(in the rows, 100 means zero)
Named turns come first, each shown by rows before and after it. Which turns, in which order, take the first row of each pair that follows to the second? Write the first one first, as in the answered first pair.
C (before |-> after):
[106, 93, 111, 94, 104, 95, 83, 106, 106, 93, 109, 104, 112, 114, 89, 85, 93, 104, 90, 99, 100, 106, 84, 99, 109, 97, 80, 118, 97, 100, 107, 93, 86, 85, 99, 107] |-> [93, 88, 109, 107, 89, 98, 85, 107, 107, 100, 103, 86, 103, 80, 93, 89, 111, 97, 86, 98, 101, 112, 113, 89, 103, 104, 99, 107, 105, 107, 106, 116, 106, 96, 85, 90]
[93, 93, 77, 89, 102, 89, 114, 104, 94, 99, 97, 100, 93, 121, 105, 119, 105, 101, 93, 107, 100, 102, 102, 103, 91, 105, 94, 94, 111, 99, 94, 82, 97, 120, 104, 104] |-> [101, 103, 100, 89, 111, 86, 85, 110, 87, 99, 99, 98, 103, 123, 83, 98, 88, 94, 97, 103, 110, 102, 83, 104, 103, 105, 96, 108, 109, 111, 94, 88, 90, 98, 102, 105]
[108, 106, 122, 103, 113, 105, 90, 112, 91, 103, 86, 95, 90, 101, 122, 113, 126, 115, 91, 103, 102, 81, 128, 106, 106, 103, 101, 103, 112, 108, 104, 102, 102, 99, 110, 90] |-> [110, 109, 119, 100, 119, 106, 98, 110, 93, 100, 88, 101, 91, 116, 122, 115, 123, 117, 92, 100, 99, 80, 121, 109, 107, 99, 96, 106, 110, 104, 106, 96, 97, 102, 115, 97]
N (before |-> after):
[100, 95, 118, 94, 102, 84, 93, 114, 97, 113, 92, 58, 109, 96, 81, 91, 122, 91, 69, 95, 103, 101, 96, 102, 92, 100, 112, 86, 72, 112, 128, 109, 108, 117, 92, 102] |-> [109, 99, 125, 89, 111, 85, 88, 115, 94, 110, 96, 66, 118, 109, 75, 84, 108, 89, 73, 92, 104, 97, 82, 104, 95, 94, 106, 98, 63, 112, 128, 97, 102, 105, 101, 113]
[106, 104, 123, 92, 116, 87, 77, 105, 107, 89, 101, 99, 97, 110, 84, 90, 89, 106, 98, 105, 122, 102, 77, 107, 104, 99, 101, 108, 100, 117, 108, 89, 81, 96, 90, 103] |-> [110, 100, 106, 83, 116, 87, 102, 97, 110, 86, 102, 107, 93, 126, 104, 103, 92, 112, 102, 103, 116, 92, 78, 109, 98, 94, 91, 103, 93, 100, 107, 76, 76, 106, 100, 113]
[104, 97, 99, 123, 102, 100, 91, 80, 83, 79, 99, 107, 81, 99, 96, 101, 95, 79, 108, 85, 121, 113, 102, 92, 128, 111, 104, 98, 94, 103, 100, 111, 87, 80, 112, 102] |-> [106, 97, 95, 119, 104, 100, 101, 72, 84, 78, 100, 114, 84, 109, 99, 101, 94, 83, 107, 84, 118, 107, 99, 95, 127, 108, 100, 100, 89, 97, 101, 102, 86, 81, 115, 105]
J (before |-> after):
[101, 98, 80, 98, 107, 92, 130, 82, 102, 88, 114, 123, 97, 115, 108, 111, 93, 106, 116, 109, 86, 90, 93, 115, 98, 84, 82, 85, 89, 81, 104, 79, 100, 94, 116, 112] |-> [108, 112, 107, 101, 105, 96, 100, 84, 96, 87, 117, 120, 112, 102, 85, 83, 70, 100, 126, 99, 93, 97, 85, 110, 113, 86, 87, 94, 81, 94, 102, 93, 99, 66, 114, 113]
[102, 90, 94, 97, 93, 103, 124, 89, 101, 93, 98, 113, 97, 101, 114, 103, 103, 103, 102, 100, 90, 93, 109, 93, 96, 95, 93, 96, 96, 84, 98, 96, 108, 107, 100, 103] |-> [109, 98, 107, 96, 90, 107, 115, 85, 98, 96, 101, 116, 103, 96, 103, 88, 86, 102, 109, 94, 94, 95, 103, 93, 105, 93, 95, 102, 90, 87, 94, 99, 102, 90, 99, 105]
[110, 84, 95, 108, 131, 71, 69, 94, 89, 110, 85, 93, 96, 116, 80, 101, 84, 100, 92, 128, 125, 90, 80, 111, 86, 90, 83, 90, 100, 128, 85, 87, 91, 83, 103, 101] |-> [107, 80, 86, 108, 132, 68, 75, 95, 90, 113, 82, 88, 89, 118, 88, 107, 94, 100, 88, 130, 122, 90, 81, 115, 79, 91, 81, 87, 102, 128, 87, 87, 93, 89, 101, 99]
[93, 108, 96, 115, 127, 88, 124, 141, 110, 103, 104, 119, 88, 131, 106, 109, 107, 94, 91, 102, 105, 103, 73, 121, 63, 111, 92, 87, 132, 98, 92, 89, 97, 108, 108, 92] |-> [100, 110, 98, 109, 125, 94, 131, 132, 108, 97, 108, 133, 94, 136, 107, 102, 90, 100, 104, 91, 104, 97, 67, 119, 72, 103, 87, 94, 120, 91, 90, 79, 95, 97, 119, 99]
R (before |-> after):
[102, 98, 70, 111, 84, 108, 124, 81, 109, 95, 107, 109, 90, 84, 112, 108, 115, 107, 109, 91, 93, 96, 128, 100, 101, 103, 99, 82, 86, 86, 104, 110, 109, 113, 105, 98] |-> [111, 111, 108, 116, 95, 108, 80, 94, 103, 97, 105, 106, 105, 81, 78, 76, 86, 94, 114, 89, 110, 105, 106, 94, 120, 110, 101, 102, 83, 109, 104, 123, 101, 80, 98, 98]
[87, 88, 84, 97, 85, 93, 81, 97, 100, 84, 108, 94, 89, 67, 89, 108, 110, 96, 80, 99, 110, 93, 132, 116, 93, 108, 104, 97, 109, 120, 105, 118, 102, 102, 95, 107] |-> [92, 91, 96, 91, 99, 90, 63, 105, 95, 86, 106, 95, 93, 81, 75, 106, 106, 92, 77, 100, 110, 96, 117, 116, 96, 109, 102, 110, 114, 129, 105, 113, 96, 95, 95, 107]
[95, 98, 90, 104, 102, 99, 124, 89, 108, 106, 104, 114, 103, 101, 118, 109, 117, 102, 104, 103, 99, 93, 112, 102, 89, 87, 101, 98, 94, 90, 91, 94, 109, 105, 105, 98] |-> [97, 107, 109, 114, 92, 105, 102, 93, 104, 108, 106, 109, 112, 82, 101, 89, 98, 95, 110, 97, 108, 98, 116, 95, 102, 91, 111, 104, 90, 103, 88, 111, 105, 82, 100, 96]
Pairs:
Between the rows of a pair lie two turns.
[108, 99, 97, 99, 113, 118, 100, 94, 118, 100, 114, 88, 121, 111, 88, 110, 96, 99, 91, 73, 101, 82, 95, 87, 112, 71, 95, 113, 118, 86, 97, 87, 91, 119, 102, 92] |-> [101, 97, 102, 106, 111, 114, 92, 99, 121, 102, 109, 73, 119, 99, 84, 109, 102, 92, 82, 76, 108, 88, 102, 83, 111, 78, 104, 112, 128, 92, 97, 96, 98, 121, 92, 82]
C, J
[96, 104, 84, 66, 111, 78, 126, 100, 122, 90, 89, 126, 122, 131, 124, 97, 90, 71, 101, 121, 79, 92, 101, 110, 103, 78, 89, 116, 123, 61, 70, 74, 72, 97, 104, 134] |-> [100, 118, 113, 83, 93, 96, 92, 103, 122, 89, 94, 120, 137, 85, 97, 52, 63, 62, 122, 104, 91, 106, 113, 98, 126, 84, 114, 123, 108, 78, 68, 112, 80, 60, 92, 124]
R, R
[107, 96, 100, 88, 135, 89, 87, 77, 78, 97, 118, 106, 97, 128, 113, 110, 68, 105, 123, 86, 111, 92, 82, 93, 99, 79, 104, 136, 65, 93, 118, 69, 84, 92, 110, 98] |-> [88, 93, 118, 104, 138, 82, 53, 100, 76, 111, 107, 67, 86, 107, 99, 110, 90, 89, 95, 100, 124, 111, 91, 84, 90, 96, 124, 134, 90, 117, 123, 92, 98, 101, 82, 75]
J, J
[100, 100, 81, 108, 78, 111, 119, 98, 97, 109, 96, 105, 90, 96, 124, 101, 105, 102, 122, 94, 90, 76, 118, 118, 82, 99, 110, 85, 87, 87, 110, 100, 108, 88, 108, 113] |-> [99, 108, 113, 114, 88, 103, 75, 121, 92, 120, 89, 80, 93, 86, 98, 85, 104, 87, 109, 105, 101, 88, 110, 107, 85, 112, 121, 97, 101, 110, 112, 119, 109, 78, 90, 96]
R, J
[107, 110, 81, 90, 78, 132, 89, 77, 101, 117, 119, 102, 122, 88, 72, 91, 71, 88, 137, 68, 108, 118, 114, 103, 111, 89, 119, 129, 67, 110, 111, 123, 91, 90, 97, 112] |-> [100, 109, 93, 92, 85, 125, 73, 85, 97, 121, 115, 88, 121, 85, 63, 92, 76, 81, 127, 76, 112, 125, 115, 100, 108, 95, 126, 127, 78, 123, 114, 132, 93, 92, 86, 103]
N, J
[93, 109, 108, 119, 94, 98, 86, 122, 95, 118, 95, 69, 107, 67, 89, 91, 113, 74, 65, 112, 121, 120, 102, 91, 96, 120, 133, 104, 118, 123, 94, 136, 113, 114, 82, 70] |-> [94, 110, 101, 125, 81, 106, 98, 115, 102, 116, 96, 73, 104, 54, 93, 92, 112, 76, 78, 107, 120, 122, 116, 90, 99, 117, 134, 98, 111, 114, 93, 143, 119, 112, 85, 69]
J, R
[86, 75, 90, 102, 108, 79, 85, 103, 116, 99, 94, 68, 89, 128, 96, 115, 135, 111, 72, 126, 98, 99, 90, 106, 73, 87, 80, 83, 120, 107, 103, 82, 113, 131, 99, 108] |-> [90, 79, 99, 102, 116, 78, 73, 108, 116, 101, 93, 67, 90, 131, 88, 109, 130, 107, 73, 129, 102, 95, 81, 103, 78, 87, 79, 88, 124, 114, 102, 85, 108, 122, 99, 109]
N, C
[89, 110, 72, 91, 72, 110, 127, 96, 98, 77, 110, 104, 93, 73, 113, 105, 89, 116, 115, 77, 87, 104, 107, 105, 104, 92, 111, 77, 57, 78, 91, 108, 97, 88, 109, 92] |-> [98, 120, 116, 88, 106, 92, 65, 122, 87, 87, 106, 91, 108, 93, 72, 83, 75, 101, 98, 86, 100, 113, 68, 104, 112, 103, 111, 104, 72, 111, 93, 109, 82, 67, 99, 91]
N, R
[103, 96, 81, 88, 92, 122, 104, 91, 100, 93, 106, 121, 106, 109, 108, 101, 109, 96, 104, 101, 98, 120, 122, 107, 100, 111, 109, 90, 96, 97, 100, 110, 107, 104, 112, 90] |-> [108, 98, 97, 81, 112, 111, 85, 98, 94, 95, 104, 120, 113, 130, 96, 95, 103, 91, 94, 106, 103, 119, 99, 114, 102, 112, 101, 103, 105, 104, 103, 99, 96, 99, 114, 96]
R, R
[108, 117, 111, 102, 104, 106, 105, 94, 103, 100, 110, 106, 112, 95, 99, 92, 87, 98, 106, 102, 109, 110, 104, 98, 103, 94, 103, 103, 91, 98, 96, 100, 96, 91, 95, 110] |-> [101, 113, 107, 97, 113, 93, 99, 106, 102, 105, 104, 93, 103, 107, 102, 103, 98, 95, 91, 114, 108, 111, 97, 100, 92, 100, 98, 105, 110, 103, 99, 89, 97, 106, 91, 107]
J, R
[104, 97, 111, 100, 109, 96, 92, 104, 101, 98, 109, 91, 95, 107, 86, 89, 91, 88, 96, 94, 109, 101, 82, 93, 102, 100, 100, 109, 93, 105, 93, 98, 87, 83, 96, 107] |-> [101, 95, 106, 97, 116, 92, 95, 110, 98, 103, 107, 90, 91, 117, 92, 96, 102, 93, 88, 99, 109, 104, 81, 94, 95, 103, 97, 106, 96, 104, 97, 92, 85, 88, 92, 108]
J, N
[104, 102, 103, 88, 90, 112, 109, 94, 103, 83, 116, 89, 104, 83, 104, 90, 88, 98, 106, 95, 109, 87, 105, 92, 110, 110, 113, 100, 99, 101, 111, 123, 111, 89, 95, 100] |-> [99, 95, 92, 87, 93, 108, 120, 99, 107, 86, 111, 87, 95, 85, 110, 103, 106, 102, 94, 103, 109, 90, 114, 94, 100, 108, 114, 95, 108, 98, 112, 121, 114, 104, 94, 96]
J, J
[104, 105, 104, 95, 124, 85, 100, 96, 105, 86, 94, 98, 94, 110, 98, 101, 115, 98, 96, 98, 88, 87, 97, 99, 107, 92, 82, 106, 108, 100, 89, 109, 90, 93, 100, 94] |-> [103, 107, 107, 102, 108, 96, 102, 88, 103, 85, 94, 99, 94, 89, 100, 95, 111, 97, 106, 93, 89, 93, 112, 95, 112, 93, 93, 103, 101, 99, 87, 125, 96, 84, 96, 89]
R, R
[96, 97, 93, 102, 119, 91, 110, 113, 92, 116, 72, 107, 108, 95, 90, 126, 128, 100, 87, 112, 96, 104, 79, 99, 93, 102, 106, 109, 110, 94, 111, 80, 109, 139, 100, 110] |-> [87, 97, 94, 113, 100, 102, 109, 109, 92, 115, 70, 99, 106, 67, 90, 117, 131, 99, 91, 109, 101, 106, 99, 91, 96, 104, 122, 101, 105, 97, 113, 101, 119, 134, 94, 101]
N, R
[96, 87, 115, 97, 121, 91, 81, 114, 101, 106, 100, 100, 91, 121, 93, 98, 107, 97, 87, 112, 108, 98, 80, 103, 91, 112, 89, 97, 99, 114, 104, 81, 87, 88, 103, 95] |-> [84, 84, 105, 111, 98, 99, 97, 109, 106, 107, 95, 89, 80, 89, 106, 105, 120, 97, 86, 110, 108, 101, 114, 97, 85, 115, 103, 81, 102, 111, 102, 102, 104, 97, 93, 78]
R, N
[95, 95, 111, 103, 99, 85, 74, 119, 100, 120, 96, 75, 91, 108, 85, 106, 101, 90, 77, 114, 100, 105, 104, 105, 88, 113, 119, 105, 122, 119, 91, 103, 115, 117, 74, 82] |-> [98, 86, 77, 90, 91, 88, 122, 98, 105, 112, 104, 99, 85, 130, 115, 125, 106, 108, 91, 106, 85, 87, 107, 113, 79, 99, 101, 96, 108, 89, 87, 75, 110, 130, 97, 99]
R, J
[119, 113, 118, 104, 95, 101, 78, 93, 96, 91, 97, 101, 99, 112, 90, 90, 96, 102, 103, 93, 121, 99, 104, 102, 119, 105, 97, 91, 79, 102, 92, 115, 90, 98, 108, 104] |-> [113, 104, 96, 98, 99, 93, 100, 92, 99, 89, 92, 101, 90, 126, 109, 116, 116, 107, 94, 101, 112, 95, 109, 109, 101, 106, 92, 81, 91, 93, 94, 99, 90, 124, 113, 106]
R, N
[113, 92, 95, 107, 135, 89, 121, 83, 81, 116, 103, 107, 111, 108, 99, 95, 107, 108, 113, 105, 108, 81, 78, 112, 101, 89, 92, 88, 101, 82, 102, 72, 88, 102, 82, 124] |-> [106, 89, 97, 109, 143, 81, 112, 89, 80, 118, 98, 93, 104, 112, 100, 102, 118, 103, 100, 109, 111, 83, 79, 111, 95, 94, 94, 90, 115, 87, 107, 73, 90, 109, 76, 115]
C, R
[109, 97, 85, 109, 101, 101, 127, 93, 100, 106, 85, 101, 71, 105, 109, 119, 123, 108, 91, 107, 90, 113, 107, 120, 94, 101, 116, 100, 107, 80, 108, 98, 94, 119, 91, 104] |-> [127, 112, 115, 109, 103, 107, 97, 89, 93, 102, 95, 116, 89, 103, 85, 84, 84, 104, 111, 91, 101, 113, 86, 116, 117, 96, 113, 118, 87, 88, 107, 106, 82, 80, 96, 116]
J, C
[108, 104, 117, 102, 98, 99, 92, 93, 93, 108, 98, 111, 114, 84, 86, 85, 81, 102, 109, 88, 99, 101, 104, 99, 108, 91, 102, 107, 83, 108, 96, 118, 105, 81, 102, 87] |-> [93, 92, 87, 97, 97, 90, 123, 94, 101, 108, 87, 105, 97, 100, 112, 121, 116, 111, 92, 101, 91, 101, 115, 101, 84, 91, 94, 93, 96, 95, 96, 103, 109, 116, 103, 84]
J, C
[100, 97, 86, 86, 115, 90, 119, 104, 106, 92, 104, 106, 94, 130, 112, 121, 105, 106, 93, 112, 92, 83, 99, 108, 85, 104, 87, 97, 105, 83, 99, 83, 102, 121, 109, 116] |-> [113, 112, 124, 95, 113, 101, 80, 104, 100, 91, 111, 113, 113, 107, 79, 79, 67, 94, 112, 99, 103, 89, 83, 103, 109, 103, 96, 111, 92, 102, 100, 102, 96, 79, 106, 115]
J, J
[93, 101, 94, 113, 91, 93, 132, 91, 99, 95, 77, 113, 70, 72, 113, 122, 113, 94, 100, 112, 85, 89, 109, 80, 90, 100, 105, 81, 92, 106, 99, 102, 111, 117, 97, 111] |-> [105, 110, 115, 115, 88, 102, 120, 85, 97, 91, 87, 127, 87, 67, 96, 97, 83, 94, 122, 97, 91, 88, 96, 79, 109, 94, 103, 93, 74, 108, 97, 108, 103, 88, 103, 120]
J, J
[109, 99, 101, 101, 101, 95, 108, 95, 102, 99, 101, 110, 98, 113, 105, 98, 100, 103, 96, 104, 96, 96, 95, 105, 102, 94, 95, 96, 95, 93, 105, 92, 89, 102, 107, 100] |-> [104, 98, 98, 107, 91, 98, 109, 91, 103, 101, 100, 107, 96, 93, 107, 93, 102, 102, 101, 102, 100, 100, 112, 102, 105, 97, 104, 92, 92, 94, 108, 105, 96, 102, 101, 93]
R, N
[110, 110, 90, 114, 76, 105, 109, 100, 99, 94, 96, 86, 92, 73, 113, 95, 111, 98, 95, 108, 96, 93, 116, 88, 87, 110, 114, 86, 88, 100, 96, 110, 127, 114, 105, 104] |-> [129, 116, 107, 100, 94, 102, 96, 96, 94, 87, 104, 107, 107, 104, 99, 82, 81, 97, 108, 100, 95, 85, 82, 97, 102, 105, 95, 103, 72, 99, 96, 91, 108, 94, 122, 122]
C, J
[119, 111, 120, 93, 106, 99, 69, 98, 103, 94, 102, 126, 127, 104, 84, 83, 74, 103, 106, 88, 125, 87, 85, 114, 109, 101, 93, 111, 88, 104, 107, 83, 83, 75, 91, 105] |-> [118, 107, 116, 87, 120, 88, 67, 103, 101, 97, 98, 122, 123, 120, 88, 92, 86, 105, 94, 94, 120, 86, 75, 115, 101, 102, 86, 111, 96, 108, 111, 69, 82, 84, 90, 107]
J, N
[102, 86, 70, 121, 54, 92, 105, 84, 130, 110, 96, 76, 100, 87, 98, 122, 111, 100, 113, 96, 79, 104, 124, 100, 95, 103, 99, 111, 86, 102, 90, 96, 125, 87, 86, 65] |-> [110, 89, 83, 103, 90, 69, 78, 100, 125, 115, 94, 75, 108, 138, 81, 130, 107, 97, 92, 109, 81, 103, 76, 109, 94, 105, 77, 130, 104, 112, 92, 66, 106, 86, 90, 75]
R, R
[115, 109, 104, 108, 106, 112, 76, 96, 107, 114, 125, 109, 111, 101, 78, 70, 70, 102, 113, 94, 121, 102, 109, 112, 129, 105, 111, 121, 93, 110, 117, 130, 95, 82, 98, 99] |-> [97, 95, 68, 112, 82, 120, 120, 83, 115, 112, 122, 105, 90, 88, 112, 96, 100, 110, 108, 95, 111, 104, 146, 111, 112, 103, 114, 97, 98, 91, 114, 134, 111, 114, 97, 91]
C, J
[133, 95, 120, 115, 90, 100, 94, 112, 102, 103, 100, 124, 109, 102, 70, 122, 93, 74, 99, 124, 113, 88, 93, 86, 90, 98, 89, 82, 82, 120, 86, 91, 113, 116, 112, 102] |-> [129, 94, 109, 116, 82, 106, 111, 105, 106, 100, 103, 127, 106, 98, 82, 129, 96, 80, 105, 120, 109, 86, 104, 87, 88, 95, 87, 74, 77, 111, 85, 91, 118, 120, 117, 102]
N, R
[92, 93, 95, 89, 109, 90, 105, 101, 109, 104, 94, 100, 93, 121, 106, 108, 104, 109, 93, 95, 94, 95, 91, 109, 91, 96, 91, 92, 110, 99, 104, 87, 95, 101, 97, 105] |-> [93, 93, 105, 94, 112, 88, 87, 109, 106, 106, 93, 92, 93, 113, 96, 100, 102, 101, 88, 98, 99, 101, 87, 106, 91, 101, 97, 96, 112, 110, 106, 91, 96, 98, 89, 99]
C, J
[84, 82, 65, 77, 111, 88, 134, 99, 110, 98, 95, 113, 86, 135, 125, 131, 130, 111, 87, 108, 82, 86, 99, 112, 73, 97, 90, 85, 109, 76, 100, 73, 103, 134, 112, 111] |-> [99, 109, 141, 95, 117, 97, 48, 114, 93, 105, 101, 101, 117, 97, 63, 60, 74, 86, 108, 92, 110, 104, 77, 98, 112, 111, 111, 114, 96, 119, 101, 117, 97, 66, 96, 103]
R, R
[114, 103, 93, 88, 84, 116, 101, 82, 108, 93, 85, 120, 119, 86, 96, 81, 79, 97, 131, 78, 92, 97, 108, 85, 118, 97, 99, 99, 81, 102, 88, 111, 104, 91, 123, 113] |-> [104, 99, 81, 93, 74, 114, 113, 80, 109, 93, 82, 113, 109, 81, 106, 90, 94, 99, 126, 83, 88, 100, 124, 84, 108, 100, 108, 91, 84, 99, 85, 120, 115, 102, 118, 105]
N, N
[101, 100, 81, 94, 113, 90, 97, 94, 97, 118, 99, 97, 87, 123, 114, 112, 88, 122, 93, 99, 103, 82, 95, 104, 89, 71, 90, 122, 88, 84, 111, 91, 114, 123, 113, 89] |-> [105, 102, 82, 98, 104, 95, 100, 85, 97, 115, 104, 106, 95, 110, 115, 102, 75, 122, 106, 91, 101, 83, 101, 102, 99, 70, 95, 121, 76, 83, 110, 98, 118, 109, 116, 92]
J, R
[95, 96, 94, 115, 90, 135, 126, 76, 107, 108, 110, 97, 97, 79, 121, 98, 104, 107, 99, 83, 104, 97, 129, 99, 95, 98, 126, 93, 118, 80, 88, 126, 112, 112, 111, 99] |-> [116, 109, 120, 100, 122, 127, 93, 81, 98, 108, 113, 111, 113, 116, 95, 81, 74, 103, 104, 80, 109, 91, 81, 105, 108, 94, 107, 119, 114, 87, 90, 104, 86, 86, 124, 121]
R, N
[101, 95, 99, 89, 106, 96, 96, 105, 104, 103, 97, 101, 94, 114, 96, 100, 105, 96, 100, 106, 99, 98, 91, 103, 96, 93, 93, 102, 99, 102, 103, 89, 91, 106, 105, 104] |-> [103, 98, 100, 91, 104, 99, 101, 99, 102, 98, 104, 106, 97, 108, 99, 93, 95, 98, 111, 98, 99, 95, 91, 102, 103, 91, 92, 104, 90, 99, 106, 91, 90, 97, 106, 107]
R, C
